Each path below is one point turned by a fixed rotation once a step. After each direction that follows a path, write how fast that rotation turns it, in degrees a step (0 if it stays still).
Each turn is a multiple of 5 degrees from 10 to 175, or 0.
Path 1:
[  8  -9 -11   3  -2   6 -30  12   8  17  -4  -7]
[  3   5   1  15  11   4 -17   6  15  22 -16   3]
[ 24  -5   4   7  -7   2 -14  -2  10  25  -3   1]
[ 15  -4  12  -6  17  -6 -21   2  20  11  -5   1]
[ 23  -7  21   7   1   1  -8  15   6   7 -15   0]
[ 15 -15   2  -5   0   0 -28  21   7   3  -2  -9]
[ -1  -1   3  13   8   5 -18  22   9   9 -19  -2]
[ 12  -6  -6  11 -12   7 -20  11   4  21  -8  -4]
[  5   2  -2   3  15   0 -23   1  18  22  -7   2]
[ 25  -1  13  12   0   2  -7   0  13  21 -10   7]
[ 23 -12   9  -9   5  -4 -22   6  12   9   0  -4]
[ 11  -5  19   7  11  -3 -14  21  10   0 -20   1]
[ 16 -13   1   5 -12   7 -20  22   2   8  -6  -6]
[ -2  -1  -5   5   9   1 -28  18  13  14 -12  -6]
[ 13   0   1  20  -5   7 -12   7   9  25 -14   3]
[ 18  -4  -2  -3   6  -1 -24  -4  15  22   2  -1]
[ 19   0  20   8  12  -2 -10   3  15  15 -13   7]
[ 29 -15  13  -1  -4  -1 -15  11   6   7  -3  -3]
[  6  -6  10  -2  13  -2 -25  21  10   1 -13  -6]
[ 11  -8   4  14  -7   7 -14  23   3  13 -17  -4]
[  3  -4 -11   2   2   2 -30  10   9  19  -3  -7]
[  7   7   5  15   8   3 -12   3  15  25 -17   5]
[ 26  -8   7   2  -5   0 -15  -4  12  22   1   0]
[ 16  -5  16  -4  17  -6 -18   7  19   8  -8   3]
[ 25 -12  19   8  -6   3 -10  18   5   6 -12   0]
[  9 -12   1  -3   2   1 -30  21   9   5  -5 -11]
[  3   2   2  17   4   6 -17  19   7  14 -20  -1]
[ 15  -6  -8   8 -10   6 -24   5   9  26  -2  -4]
[  9   3   3   4  17  -2 -22  -1  20  22  -8   4]
[26 -5 17  9 -2  0 -7  1  9 19 -9  5]
Speeds:
[ -5   7 -11   6  -1   3  -2  -9   3  14   0   3] -> 55
[ -9 -16   0   4   1  -8   8  -3   2   4   0  -3] -> 0
[ -6  -1  -6 -12  10  -4 -11  -2   5  -3   6  -4] -> 145
Path 2:
[ 18  16 -14  -5   0  -3 -25  -2  16   0  -7  14]
[-15  -1   4   0   7  12   9  -9 -21  14  -4  28]
[ 14 -13  -7   9 -13  17  -8 -15  17 -20  -5   4]
[  2  19 -18  -4  18   9 -13   8  -1  17 -10  14]
[ -5  -6  10   5 -11   9   9 -26  -2  -1   9  29]
[ 15  -7 -21   3   0  16 -16   5   2 -13 -26   2]
[ -7  15  -3   4  15  11 -10 -11   8  21  16  18]
[ 11  -2  -3   0 -15   1  11 -18  -7 -16 -17  26]
[  0 -13 -11   8   7  25 -25   5   5  11 -10   3]
[  5  24  -3  -5  13   6   7 -21   8  -6  12  21]
[  5 -12 -11   8 -20   5  -2  -3 -10   9 -26  18]
[ -3  -5   1  -1  22  20 -25  -9  11  -9   6  10]
[ 11  23 -17   1  -5  14  19 -11  -3   8  -5  16]
[ -4 -19   0   8  -9  -5 -25  -7   1   5 -10  24]
[  6   4  -3  -7  25  31   4  -5  -2 -11  -3   8]
[  8  12 -17   8 -25   4  -5 -16   9  16   1  13]
[ -6 -10   2  -3  20  -4 -15  -4  -9  -9 -17  29]
[ 9 -1 -3  5 -1 40 10 -8  6  6  4  3]
[  6  19 -19   0  -8 -11 -23 -10   2  -3  -7  19]
[-10 -17   5   8  16  16   8  -6 -10  11 -10  25]
[ 20   4  -4  -2 -14  23 -12 -12  16 -12   1   3]
[-10  15 -21   2  13  -2 -12  -1 -13  13 -10  19]
[  4 -18  14   9   1  13  10 -18  10  -4   2  24]
[ 19  10 -18  -9  -4  19 -19   4  -3  -6 -18   2]
[-19   8  -7  11  10   3  -5 -18  -2  15  11  22]
[ 23 -10   1   1  -2   9  11 -11   5 -17 -20  20]
[ -3   5 -11  -3   0  26 -27   4  -3  17   0   5]
[ -6  12  -7   5   8  -2  11 -27   1 -14   6  25]
[ 19 -17  -7   8  -9  12  -2   6   3  12 -26  14]
[ -6  11   2 -10  13  18 -27 -11   3  -3  13  13]
Speeds:
[ -1  -9  11  -8  -7  10  -4   2 -10  -5  -2   0] -> 120
[-10   6   9  -3  -1   0   1  -5   9   2 -13  -7] -> 0
[  7  -1  -8   1 -12  -6 -11   5   2   2  -9  -4] -> 140
